One turning vector, and how many steps it has turned:
The counts run from 0 to 155.
[ 19  41  35  13  22  21 -21  -1  50 -21 -13  -9   2 -11  88   0 -35  49
 -45 -33  -3  19  19  24  17 -34  39  18 -12  -8  21  45] : 77
[  6  41 -41 -14 -21  55 -25   6  14 -15 -36 -23 -28 -21  -8 -21  14  56
 -14 -37 -44  12 -24  52 -21 -22  41   6 -35   2  27  19] : 4
[ 24  -2 -26 -17  22  27   5  15  37 -41   0 -21 -19  18  51 -54  -4  54
 -13  26 -29  40  -2  41 -58  -8  47  28 -29  18 -15 -10] : 116
[  7   8 -17 -15   5  -6 -34  25  22 -42 -32 -19  -9  -8  71 -75   5  54
  -8 -40 -32  43  17  27  -5 -30  25  -5 -49  22  -5  27] : 143
[  6  40  -4   4  21  17  -9 -23  59 -13  18 -19   3 -14  48 -14 -17  61
 -26  16  -8  15  44  19 -64 -19  47 -17   9   1  -7 -35] : 34
[-22  45   1  -1  -4  22 -24  -1  39  28 -65 -12  -1 -52  13  20  -5  92
 -25 -10 -37   1  18  32 -10  -8  32 -23  12  24  19  11] : 151
[-13  20 -25 -24 -24  57  -9  19  16   5 -26  11  -6 -49  14 -46   6  76
  -3 -14 -41   0  -2  56  18 -22  17  43 -11   0  34  10] : 85
[ 23   7 -25 -52  20  38 -19  18  26 -37 -31  -2  30  -7  36 -84   3  61
  -4  -8   4  21 -17  38 -20 -17  11  48  -9  31   2   5] : 25
[  2  25 -27   9  13  33 -19  11  66 -35 -13 -48 -19 -20  51   3  14  46
 -12   1 -29   6   1  31 -20 -17  19 -13 -41  29  50  27] : 2
[  8  52 -22   8 -16  27 -38 -21  37 -42  17 -29   3  -9  33 -27   1  36
 -13 -43 -18  28  13  38 -21 -36  53 -28 -29 -15  32  10] : 8
[  6  31 -12  -9 -37  70 -52  19   8  -5 -27  31  45 -32  -3 -29  -3  67
  -6 -58  15 -17   0  45 -11 -35  30  29  -2 -10  22  34] : 15
[ 11  -5 -13 -25  19  34   7  -8  17   2 -40  40 -20 -19  27 -15 -48  88
 -19  26 -14   2   5  25 -49   8  21  44   6  39   5 -13] : 113
[ -8  65 -14   3  -3  27 -11 -46  34 -15 -22  -9 -32 -39  16  20 -23  65
 -10 -31 -19   6  12  52 -27 -29  30 -27 -13  15  48  17] : 6
[  7  20 -50 -13  -9  51 -11  33  16 -13  -1 -20 -18  -5  19 -21  30  30
 -26  -7 -41   7   7  41 -88 -23  56  20 -10  11 -48   6] : 122
[-11  12 -29 -22 -16  60 -16  37  40  -7 -11 -17   5 -47  43 -46  26  63
  -7 -16 -29   7  -7  38  23 -26  28  39 -23 -15  31  10] : 84
[-14  34  -8  22  -1  19 -35   7  69   0 -22 -35  22 -13  50  -4  16  62
 -22  -9 -27  28  18  13 -16 -20  53 -23 -13 -29  37   1] : 153
[ 11  16 -13   8 -54  43 -29  22  -4   7 -10  22  -1  -7  -5 -13 -26  59
 -25 -12 -19  30  16  30 -57 -40  58  16 -22 -21 -30  15] : 128
[  2  56  20  -5  -3  27 -34  -4  43 -38   8 -10  37 -35  37  21 -30  37
 -26 -42  20 -22  50  36 -22 -41  37 -14   5  18  36  27] : 12
[ -5  -1  10  -9  24  45 -13  15  58 -11 -14  31  23 -24  74  -1 -38  82
 -17  17  31 -23  23   4 -36  -1  11  26  10  27   8   7] : 109
[  6  12 -26 -18 -18  21 -10  -2  61 -49   1 -28  17 -18  29 -55  15  56
   5   1 -18  27   6  56 -17 -19  36   5 -47   0  49  -6] : 89
[  7  27  -8  -8 -17  27 -44  44  34 -12 -56 -25  21  16  17  -7  16  41
  -9 -27 -26  28 -25  20 -53 -18  49  -7 -34 -19   9  45] : 68
[  8  12 -22  31 -18  37 -24  12  43  -6  19 -13  -3 -23  44  12  -9  40
 -30   6  -4   8  38  15 -69 -30  63 -10 -34 -23 -13   5] : 126
[  5   3  16 -13   3  41 -26  21  47 -34   9  17  47   8  61 -51 -23  51
 -11 -18  40 -12  27  17 -36 -21  56  26   3 -14  -9   1] : 105
[ -5  21 -13  -2  -2  17  -3 -15  74 -33   6 -31  -4 -38  41 -22 -14  74
  -4   7 -11   7  18  38  -8 -23  28 -15 -36  16  62 -16] : 88
[ 35  29  10  -6   1  42 -27   9  -2 -12 -47  12 -10   8  23 -22 -14  54
 -17 -53 -37  42 -25  38  -3 -39  46  36 -15 -26   8  44] : 74
[ 21  -2  10   9  16   2  14  -2  15 -21 -28  45 -29 -29  38  22 -70  62
 -20 -14  14  23  34  42 -48 -37  24  28 -18  38 -12  41] : 49
[ 41 -13  -7  24  14  31  -8  10  55 -24  17  26   1 -20  50  18 -26  36
 -22  12  12  13  16   6 -70 -37  36  11 -45 -27   8  25] : 45
[ 20  10  33  26 -34   6 -25  26  49 -25   8   6  11  -7  56  13 -37  40
 -28  -2  18  20  53  30 -36 -45  42  -5 -48   7   3  39] : 131
[ -4  50 -15   1  18  20   3 -40  41  -2 -15   1  -6 -38  20  -6 -31  78
 -33  11  -3  12  39  26 -61 -13  37  -3  23  31   0 -30] : 33
[-23  46  -3  -9  15  -7 -20   9  25   1 -49 -15  -9 -42  45  -1 -13  65
 -29 -21 -29   8  41  34  -5 -20  20 -21   3  64   1  35] : 146
[-13  33 -12 -22 -11  19  -5  16  28   2 -59 -13 -35 -33   7  23 -19  72
 -13  -1 -43   2   4  57 -10 -13  17  22  -7  64  39  34] : 0
[  8 -20 -15 -18   4  55  -2   7  17  -2 -34  29 -11 -14  21 -45 -14  94
  -4  26  -7  11 -20  30 -42  -5  29  63  -6  15  -3  -6] : 112
[  6  44  -6   6  30  42 -26 -50  43 -30 -11  18  26 -39  21  12 -28  57
 -11 -31  23 -11  26  28 -53 -23  36 -36  17   2  15   2] : 98
[ -1  25 -47 -11   0  50 -31  18  38 -34 -18 -42 -15 -11  25 -24  29  44
  -9 -17 -40  14 -19  45 -19 -15  36   2 -38   4  39  31] : 3
[-19  11 -17   5  16  48 -24  20  64 -11   5 -27   3 -49  82 -17  16  58
 -14  -2 -12 -14  17  23  29 -27  17  16 -27  -6  39  11] : 83
[ -3  43   0 -33 -35  27   7   7  21   7 -16   9  21 -19 -23 -19 -22  65
 -33   7 -18  22  21  41 -71 -30  64  30  24  20 -23  -2] : 37
